In the rows, 128 means zero.
The same turns and mirrors carry the whole set onto itself and the rows of a family onto each other. Which other rows belong to the same family as each row named below? List them in the order they appear above.
These 21 rows form 7 families of 3 rows each.
lin: [176  97 113 110 145  98 133 128 120 124 142 138 128 150  89 120 131 139
 112 148 144]
Zuse: [151 107  94 108 143  96 137 104 149 138 149 126 127 161  92 127 134 139
  95 145 129]
Mosep: [153  90 102  98 135 111 137 113 119 139 156 126 116 138  99 152 143 136
 139 147 135]
bam: [127 136 123 161 132 115 100 121 129 107  82 131 144 140 144 125 100 121
 137 117 130]
lak: [120 138 123 122 128 142 141 141 172 139 121  96 148 142 152  98 140 177
 112 141 123]
vam: [155 100  94  97 143  84 121 125 132 122 136 128 125 146 116 150 118 161
 112 141 124]
Kazu: [106 122 130 154 144 121  95 102 134 109 103 133 130 148 106 139 113 118
 142 104 140]
Gedo: [128 133 138 162 126 138 111 121 131 114 115 140 147 135 115 112 100  96
 148 112 142]
nuka: [118 124 136 130 120 163 148 142 162 148 112 117 114 128 136  81 133 162
 106 130 105]
pubal: [166 118 109 103 140  84 137 114 115 145 158 143 120 133 107 141 134 132
 119 144 130]
Vinu: [109 137 147 110 134 155 158 123 154 151 146 104 144 124 141 105 146 167
 130 124 125]
Gofe: [160  80  95  90 134 128 139 143 136 134 154 112 103 136 106 119 125 136
 111 137 121]
Lapa: [132 105 130 138 136 128 106 112 104 111  96 128 101 115 133 134 109 108
 152 107 117]
Lol: [125 136 119 158 125 134 127 118 107 114 102 138 129 128 132 131 121  96
 156 104 145]
val: [146  86 109  94 140 111 124 132 123 153 137 137  94 135 107 133 121 152
 100 134 105]
fizu: [120 128 141 139 142 144  98 121 112 112 107 123 144 140 130 120 101 116
 140  88 144]
pid: [132 127 130 158 123 127  96 126 117 124  90 147  99 127 127 117 103 109
 126 110 111]
fupu: [140 156 140 117 128 141 144 110 145 143 134  96 130 124 151  93 159 172
 116 132 120]
pum: [131 136 129 139 124 155 152 144 146 147 105 103 112 120 159  78 155 133
 123 136 118]
Ragez: [103 162 128 136 136 135 155 111 159 144 116 108 132 137 146 101 160 159
 110 114 128]
Mibeb: [125 135 119 123 115 168 168 116 155 151 138  96 143 132 143  94 149 141
 128 133 128]

Which other rows belong to the same family as lin? fizu, fupu
Which other rows belong to the same family as Kazu? Zuse, Ragez
Which other rows belong to the same family as val? nuka, pid
Which other rows belong to the same family as lak? bam, vam
Which other rows belong to the same family as pum? Gofe, Lapa

The same turns and mirrors carry the whole set onto itself and the rows of a family onto each other. Which other rows belong to the same family as each row named below? List them in the order they appear above.
These 32 rows form 4 families of 8 rows each.
sefaf: [111 111  96 135 140 123 168 116 131 114 121 105 188 129 141  83 134]
Lafub: [153  90 126 109 142 124 135  90 171 136 150 147 148 130  98 119 154]
dap: [149  87 132 120 150 159 112  83 123 107 132 144 153 112  88 110 135]
pev: [132 124 134 132 163 123 176 102 110 140 133 105 171 152 129 119 156]
reg: [144 120 130 139 162 130 195  92 119 133 113 112 150 146 123 112 163]
vedal: [141 110 125 140 130 120 148  91 142 146 134 145 126 153 156 118 179]
rure: [125 115 129 131 137 124 133  84 163  89  91 133 179  88 151 149 142]
Rivi: [129 107 123 121 149 163 105  95 125 100 141 150 140 129  95 107 133]
rufe: [127  99 132 113 154 120 123 105 176 132 152 154 146 143 117 113 152]
kat: [113 136  85 130 132 136 172 123 129 121 120 101 180 131 138 102 141]
sute: [152 124 122 139 133 132 144  94 119 157 142 131 128 151 130 126 175]
levo: [147  90 125 124 150 130 129 100 176 149 149 150 147 129 100 107 148]
zif: [151 116 120 148 140 132 154  89 146 162 122 148 122 155 135 118 167]
Mito: [162 105 120 133 128 123 161  84 141 154 127 141 122 151 130 120 166]
Ponev: [129 134 131 145 167 140 188  99 122 132 120 115 155 145 133 118 169]
Sodo: [124 123  92 138 125 109 166 112 135 141 116 102 190 131 146 108 134]
bup: [120 118 135 156 149 130 136  77 167  88  86 146 166  92 148 133 141]
Duv: [138 116  98 151 114 153 106  88 138 100 120 133 153  78 107 125 135]
veze: [128 130  86 133 138 122 182 120 135 124 108 102 174 127 130  96 138]
Tof: [147 101 109 141 113 154 114  78 131  92 117 135 153  76 128 126 159]
neke: [118 117  99 139 127 120 132  97 143 112  79 140 173 133 158 106 101]
fuded: [127 115 137 142 159 136 178  91 103 117 121 115 159 147 149 105 169]
mafon: [130 115 108 155 124 161 121  87 142  83 127 139 143  79 122 113 164]
fop: [155 102 124 108 141 156 112  78 129  98 134 147 153 119  88 125 139]
Venip: [128 128 110 148 125 119 142  84 124 121  73 125 181 125 156 134 110]
dig: [117 132 101 118 130 126 136 101 134 109  81 129 180 136 154 131 107]
bir: [132 140  92 128 134 123 145 101 136 109  72 130 172 131 146 124 108]
dedav: [134 134 117 133 145 126 138  84 164  84  84 135 177  90 139 147 140]
lidi: [143 109 133 130 146 122 125  99 171 144 156 142 138 121 104 133 166]
Mam: [143 110 134 128 150 149  98  88 139 114 130 151 142 117  86 133 124]
geme: [150 121  99 132 115 152 117  78 139  83 118 138 157  80 119 132 162]
Nufi: [123 121 127 156 143 131 139  81 150  94  95 121 185  74 130 139 134]

Which other rows belong to the same family as dig? dap, rure, kat, levo, zif, Ponev, Tof
Which other rows belong to the same family as sute? pev, Sodo, Duv, Venip, lidi, Mam, Nufi

The same turns and mirrors carry the whole set onto itself and the rows of a family onto each other. Which other rows belong to the same family as each row named below? List them in the order they appear above.
These 32 rows form 4 families of 8 rows each.
nepun: [114 135 144 103 163 112 138 147 127]
Tik: [152 120 135 170 109 141 132 129 111]
Pasu: [162  97 153 134 137 143 117 143 115]
guti: [123 149 162  96 122 137 123 139 106]
rel: [ 98 130 141 125  90 119 109 127 112]
pora: [151 126 125 127 166 159 132 118 137]
Tadig: [124 110 126 139 165 101 107 123 140]
Lilad: [101 123 147 125  86 133 128 133 120]
vava: [146 122 154 166 106 129 143 125 116]
rukip: [126 166 149 112 131 109 117 122 101]
zunun: [139 107 128 120 151 169 123 129 146]
Mova: [102 149 133 121  96 128 116 106 121]
Sutuv: [121 125 141 115 156  85 122 122 122]
nitu: [116 136  89 125 142 152 127 129 138]
Badek: [ 92 108 129 133 128 109 143 141 142]
zipuz: [130 145 104 158 114 126 129 150 105]
pesi: [125 140 124 164 139 135 159 123 144]
Relod: [126 141 111 152 135 164 140 142 138]
vid: [105 137 134 103 162 104 119 135 125]
sote: [117 149 155  96 126 123 103 130 103]
depef: [139 133 139 119 162 152 142 110 148]
Sotug: [126 161 138 137 105 144  96 116 112]
Gemo: [145 155 146 127 158 114 100 132 107]
leti: [161 116 168 121 130 147 126 112 121]
Fot: [157 110 137 130 119 119 108 144  92]
Razif: [ 97 109 125 125 121 105 121 106 142]
rupes: [169 116 151 130 132 155 117 120 111]
Lod: [106 114 118 150 111 131 102 108 144]
bof: [144 100 122  98 146 144 105 125 125]
kunid: [ 86 118 121 133 127 101 125 131 134]
gekol: [149 132 136 167 122 139 135 156 108]
dibi: [135 129 108 166 144 144 146 127 138]

Which other rows belong to the same family as Tadig? nitu, zipuz, Sotug, Gemo, Fot, Lod, bof
Which other rows belong to the same family as vid? Tik, rel, pora, sote, rupes, kunid, dibi
Which other rows belong to the same family as leti? nepun, guti, Lilad, vava, Badek, pesi, depef

The same turns and mirrors carry the whole set onto itself and the rows of a family onto each other. Which other rows belong to the same family as each row named below? List them in the order they appear above.
These 40 rows form 8 families of 5 rows each.
vibi: [149 149 108 145 151 103 140 118 138 140 129 127  85 130 158 135 121 127
 138 120  93 118 136  93 134 116 136 145 146]
vusom: [156 119 126 123 111 100 114  87 126 128 159 126 111 104 119 158 130 128
 139 119 121  95 100 140 121 143 141 158 141]
bag: [104 143 101 163 137 103 140 118 134 133 125 156  86 116 153 141 142 111
 123  97 116 129 144 107 126 128 117 143 148]
lagil: [136 165 139 155 165 137 128 141 117 109 115 131 128 132 144 122 136 101
 101 138 128 140 153  90 137 151 112 157 119]
Kize: [102 113 136 141  97 115 132 112 128 114 146 151 142 119 112 131 116 132
 149 104 132 132 103 169 121 127 132  93 144]
nika: [118 101 143 124 129 158 120 141 156 130  96 144 156 133 126 105 145 121
 124 156 153 161 143 138 138 116 151 106 113]
Rasuv: [129 129 102 151 144  85 128 133 141 148 147 129 104 130 147 144 145 112
 131 110 112 124 167  87 128 116 143 160 133]
sim: [133  82 139 110 134 168 105 127 149 149 119 126 152 137 133 117 136 141
 120 156 160 147 140 132 119 128 116  97 124]
Bul: [118 134 141 144 141 147 134 147  99 121  85 126 136 130 138 104 157 109
  82 134 133 117 123 112 153 140 108 144 120]
Rabug: [138 111 125 141 107 139 125 105 115 112 141 106 113  98 154 164 131 132
 120 124 123  84 107 134 136 123 164 157 150]
Rinos: [131 128 133 144 166 141 119 138 122 147 117 124 140 139 140 100 130 117
  83 140 140 148 139 110 140 150  84 117 113]
tokiz: [137 120 161 132 116 149 115 131 130 101 135 131 172 125 111 126 112 126
 158 145 147 158 124 151 115 123 147 101 135]
paf: [150 129 145 136 113 140 113 101 125  95 167 110 140 102 136 158 104 132
 144 133 127 111 120 144 123 140 165 143 139]
Dazib: [132 103 142  97 123 133 110 125 141 139  93 153 142 139 102 116 171 124
 141 150 158 148 123 127 111 126 110 125 128]
Tok: [116 140 135 138 146 101 130 147 120 138 120 133 150 151 119  94 148 110
  89 118 127 126 150 101 142 144 105 137 101]
Maz: [144 126 100 162 169 123 122 129 139 153 141 119  96 120 165 146 122 116
 113 129 123 140 155  92 129 127 112 142 139]
Fil: [112  90 137  95 117 137 113 131 153 142 113 134 159 151 117 113 164 133
 127 137 152 129 154 114 115 121 136 116 112]
Gem: [137 148 108 175 158 110 132 131 138 129 136 131 103 108 162 135 123 103
 107 129 107 135 151 111 156 124 151 158 127]
sebe: [147 143 107 147 148  87 124 115 130 142 131 141  87 115 134 147 151 106
 134 118 114 129 129 103 125 130 116 172 145]
zozum: [127 110 148 152 105 127 125 140 102 111 137 120 155 113 114 128 113 124
 140 124 130 133  91 169 141 115 147 104 151]
tibup: [131 106 147 142 109 134 119 123 138 117 146 129 164 112 117 123 105 129
 137 138 133 142 111 175 144 122 169 103 125]
tibop: [128 127 152 120 140 168 114 141 137 110  92 138 155 143 130 115 153 117
 126 155 155 155 151 108 119 132 126 128 119]
tibi: [116  93 138 121 115 161 121 147 132 127  83 135 144 132 130 124 160 123
 140 148 155 149 130 131 125  97 144 115 145]
doz: [153 113 121 142 136 131 115  95 127 135 177 100 118 104 152 154 101 141
 110 127 123 102 120 132 129 147 133 135 132]
bikud: [134 157 135 128 158 122 142 135 123 136  97 133 118 150 138  88 138 122
 101 133 108 123 132  94 144 137  99 128 117]
ruvu: [135 144 136 128 151 110 123 131 118 139  98 148 122 138 114 108 167 107
 102 133 130 132 125 104 135 151  85 157 117]
Letor: [137 112 126 126 110 102 123  98 132 129 175 109 134 118 129 147 125 140
 119 109 118  79 126 127 129 140 158 152 118]
radi: [142 118 122 150 117 128 123  98 142 120 163 115 118  95 150 154 111 131
 124 129 117 105 124 145 144 129 183 148 128]
tal: [ 89 100 131 110 108 148 128 118 148 127  95 161 136 136 128 119 160 135
 133 123 156 139 133 136 108 123 119 101 135]
Zosog: [ 90 142 128 140 133 127 141 125 119 123  99 156 123 136 133 104 157 115
  88 109 132 122 129 117 133 151  89 128 118]
Tizo: [132 112 143  94 130 154 129 131 150 140  86 136 138 156 131  94 152 142
 134 150 135 136 133 116 121 118 125 102 123]
Kib: [129 140 109 176 145 109 137 148 112 129 117 128  98 114 154 144 137  99
 125 117 112 138 136 106 145 111 135 152 158]
bifuf: [151 152 123 162 147 124 123 117 128 108 150 119 104 109 157 163 119 111
 136 127 116 127 150 101 129 131 150 166 146]
bomug: [146  97 135 144 127 130 114 123 134 139 170 114 150 115 123 138  92 136
 144 132 136 149 114 162 122 122 128  90 140]
Fipu: [141 117 145 118 113 121 131 121 135 127 136 130 149 138 109 110 103 144
 163 135 119 138 102 153 126 112 145  81 144]
fer: [156 128 131 118 114 118 132  90 134 125 157 111 116 118 138 138 103 151
 140 122  98  84 102 135 132 128 157 130 136]
Nem: [143 109 147 121 107 106 113 116 127 130 143 142 150 122  88 131 129 125
 162 131 138 141  95 166 116 126 129 112 142]
Popav: [121 137 132 145 156 143 130 140 132 129  96 137 134 132 143  98 148 107
  79 145 131 138 150 107 157 142 130 143  99]
Fadug: [110 122 115 137 103 120 132  83 132 116 151 134 106 104 146 155 128 140
 122  98 120  85 114 142 121 141 138 140 141]
kegir: [124 104 141 134 107  93 121 134 136 133 162 130 167 133  97 123 117 128
 153 114 133 140 126 151 121 113 151  97 131]

Which other rows belong to the same family as kegir? Rasuv, Tok, Fil, Letor
Which other rows belong to the same family as Tizo? vibi, bikud, Fipu, fer
Which other rows belong to the same family as Fadug? bag, Kize, tal, Zosog
Which other rows belong to the same family as doz? sim, Rinos, Maz, bomug
Which other rows belong to the same family as tibi? Bul, Rabug, zozum, Kib

The same turns and mirrors carry the whole set onto itself and the rows of a family onto each other. Which other rows belong to the same family as each row named below? List them in the order they appear above.
These 20 rows form 4 families of 5 rows each.
K: [113 145 126 105 127 115 189 170 126 136 125 172 148 114 137]
M: [180  87 131  93 139 112 148 129 110 143 154 207 148 121 137]
W: [147 150 108  80 131 152 148 137 142 147 113 181 113  94 160]
S: [180  89 126  86 141 115 159 127 127 126 167 195 146 108 121]
R: [116 113 121 106 124 139 182 176 120 121 118 165 145 106 115]
T: [144 137 101  98 152 148 144 140 151 160 106 178 105 107 159]
H: [137  97 114  73 186 123 133 145 144 126  96 184 165 105 111]
Q: [130 109 111 101 117 115 120 153 131 143 131 171 182 161 148]
D: [128  88 105  92 189 123 137 137 160 136  97 194 156 101 129]
C: [165  87 111  97 126 129 157 132 126 139 173 197 156  92 131]
V: [ 98 122 127 102 130 124 181 176 132 132 133 167 149 124 121]
U: [143  95 115 103 184 108 141 128 158 113 102 196 147 102 126]
P: [131 132 114  77 135 159 144 123 155 150 128 198 115 103 165]
A: [187  87 119  92 128 104 155 139 117 136 152 192 150 114 119]
G: [129 101 114 100 108 125 135 146 139 149 128 179 179 157 169]
J: [142  97 105  88 112 132 127 140 121 148 119 181 185 153 159]
F: [139  90 120  87 188 104 139 125 167 137 107 193 157 110 133]
B: [136 109 106  70 131 139 144 135 137 145 122 170 184 166 156]
Y: [148 133 108  94 133 143 138 147 155 153 110 192 107  85 160]
X: [109 136 133  93 132 115 183 170 130 136 113 164 136 125 121]

Which other rows belong to the same family as J? W, S, D, V
Which other rows belong to the same family as B? R, H, C, P

The same turns and mirrors carry the whole set onto itself and the rows of a family onto each other. Which other rows belong to the same family as each row named below? List them in the order they appear above.
These 16 rows form 4 families of 4 rows each.
kesa: [131 179 146 162 167 168  97 109 126 107 161 140 168 132  74 109]
mef: [147 117 171 170 112 171 127 108 162 117 178 128 129 138 112 102]
zako: [146 128 166 169 116 167 122 107 170 114 185 135 144 139 139 102]
did: [152 164 139 156 120 134  87  88 141 101 140 141 115  90 153 101]
ziza: [169 171 133 133 119 140  88  85 131  94 146 132 124  82 141 109]
kog: [142 187 116 117 113 132 140 102 117 134 178 123 122 121  97 122]
Luker: [141 173 171 173 159 160 104 117 135  92 159 149 161 133  74 115]
Gifus: [129 184 109 128 127 140 135  96 104 141 163 123 125 117 110 118]
Nari: [142 189 103 119 116 142 126 108 114 125 173 141 119 136  90 114]
somil: [132 188 164 170 143 170 119 119 140 100 167 156 161 128  69 113]
Lufu: [146 186 153 163 156 161 108 109 132  85 169 147 165 138  70 121]
gezeg: [175 166 139 146 111 141  88  96 145  90 154 141 121  85 145 104]
tate: [168 168 128 134 104 147  98  78 156  96 145 131 126  87 138 103]
sufir: [147 114 172 166 118 160 126 102 157 123 175 126 126 131 134 105]
Bab: [135 180 119 118 124 137 131 110 106 135 171 122 125 133  84 119]
kom: [127 118 171 171 126 162 108 108 165 129 167 128 129 138 114  91]

Which other rows belong to the same family as Gifus? kesa, did, kom
Which other rows belong to the same family as Luker? ziza, sufir, Bab

